1.571,-0.448,-2.865,5.131
3.154,-1.043,-4.051,1.287
→ -4.051

0.771,-6.640,-1.465,0.644,1.553,-1.606,-1.015
1.420,5.606,1.957,-1.051,0.928,3.263,1.741
1.795,-3.659,1.893,-2.221,-3.711,3.707,-0.995
→ 3.263

-1.368,-1.388,0.361,5.217,-3.899,5.247,-6.578
-2.551,2.741,0.052,0.358,3.252,-1.944,6.391
4.602,3.534,4.033,-2.288,-6.232,-1.768,-2.018
→ -1.944

0.694,-4.973,-5.307,-3.205
-1.594,5.917,0.591,1.379
-6.305,0.133,0.816,4.705
→ 0.591

-4.937,-1.015,1.100,-4.689,1.461,-3.211,-1.930
1.418,2.285,-1.100,0.451,-1.134,-0.627,1.708
→ -0.627

-3.249,-1.891,6.937,3.371
2.051,-2.219,-0.015,-6.126
→ -0.015

-0.860,0.707,0.346,5.977,1.089,-0.123,5.752
-1.044,-1.140,-0.552,0.078,-0.226,0.781,0.114
4.033,0.569,0.320,0.063,1.624,-2.447,-0.173
→ 0.781

0.336,-6.186,-0.499,5.982,-1.389,-1.284
-6.804,5.780,-3.316,0.892,-2.422,-6.063
-2.952,-2.720,5.830,-6.780,6.282,2.659
→ -2.422

2.075,1.836,-5.828,2.450
1.334,1.766,1.276,0.684
1.083,-1.795,4.492,3.839
→ 1.276

-1.447,-3.202,0.000,0.325
4.859,0.194,-6.608,-6.261
→ -6.608
---
[[40 54 36 45 42 28]
 [48 17 86 60  4 24]] Out: 28, 48

[[ 507 -808  522  767 -283]
 [-360  688 -460 -581  358]
 [ 112 -166  132   24  -55]] Out: -283, 112

[[325 636 632 645 536 287]
 [ 21 729 644 625 534 118]
 [911 606 657 666 657 731]] Out: 287, 911

[8176 3091 4059 2342 3770 7971 2709] Out: 2709, 8176

[[  9 -14  37 -22  36 -17  -9]
 [-33 -41  42   8  -2 -13   7]] Out: -9, -33

[[4812 3539 4254 8921]
 [7707 2085 3416 9004]] Out: 8921, 7707

[149 212  76 108  10] Out: 10, 149

[2025 8392 1053 5153] Out: 5153, 2025

[[48 58 17 74 15]
 [27 81 76 51 92]] Out: 15, 27
---
|  0.705 | -2.604 | -2.105 |  1.390 | -3.896 |
|  2.633 | -0.112 | -1.303 |  0.300 | -1.705 |
| -4.888 |  1.660 |  1.592 |  1.713 | -0.267 |
value -0.267

|  0.000 | -1.506 |  1.855 |  4.371 |
| -2.792 |  4.233 |  1.152 | -5.227 |
|  0.000 |  0.000 |  0.477 | -4.359 |
value -4.359

|  0.348 |  1.775 | -2.465 | -2.299 | -1.531 |  6.848 |
| -1.793 |  2.623 | -3.511 | -1.029 |  0.597 |  6.395 |
|  5.067 |  2.351 |  3.854 |  0.296 | -3.484 | -2.537 |
value -2.537

| -1.953 |  5.841 |  3.115 | -0.315 | -2.575 |  4.394 |
|  3.100 | -6.665 | -3.589 | -1.922 |  1.589 | -1.666 |
|  2.974 | -6.859 | -3.685 | -1.412 |  1.970 | -2.545 |
value -2.545

|  0.714 |  0.098 | -0.386 | -0.631 |  2.129 |  0.591 |
|  0.065 |  0.272 | -0.334 | -0.165 | -3.420 |  0.502 |
| -0.116 | -0.128 | -0.001 | -0.437 | -6.075 | -0.138 |
value -0.138

|  2.350 |  0.235 |  0.521 | -1.958 | -0.330 | -0.664 |
| -0.003 |  1.731 |  5.751 |  3.556 |  3.126 |  0.023 |
|  0.782 |  1.090 |  0.521 | -1.417 |  3.342 |  0.869 |
value 0.869
---
| -5.529 | -0.667 |  2.552 | -1.301 |  0.000 | -0.486 | Out: 2.552, -5.529

| -1.784 |  5.854 |  3.658 | -0.607 |  1.394 | Out: 5.854, -1.784

| -4.266 | -1.084 |  0.071 |  5.874 |
| -1.264 |  0.144 | -3.888 | -4.831 |
Out: 5.874, -4.831

|  1.604 |  3.436 | -1.887 | -3.137 |  3.821 | -4.921 | Out: 3.821, -4.921

| -0.086 |  0.071 |  0.054 |  5.711 | -0.042 |  0.037 |
|  0.068 | -0.276 | -0.513 | -1.626 |  0.374 |  0.249 |
| -0.087 |  0.130 |  0.173 |  4.565 | -0.139 | -0.050 |
Out: 5.711, -1.626

| -3.527 |  4.991 |  4.219 | -1.639 | -4.742 |  4.391 | Out: 4.991, -4.742

| -2.322 | -2.449 | -1.881 |  1.749 | -1.761 | -4.641 |  5.697 | Out: 5.697, -4.641
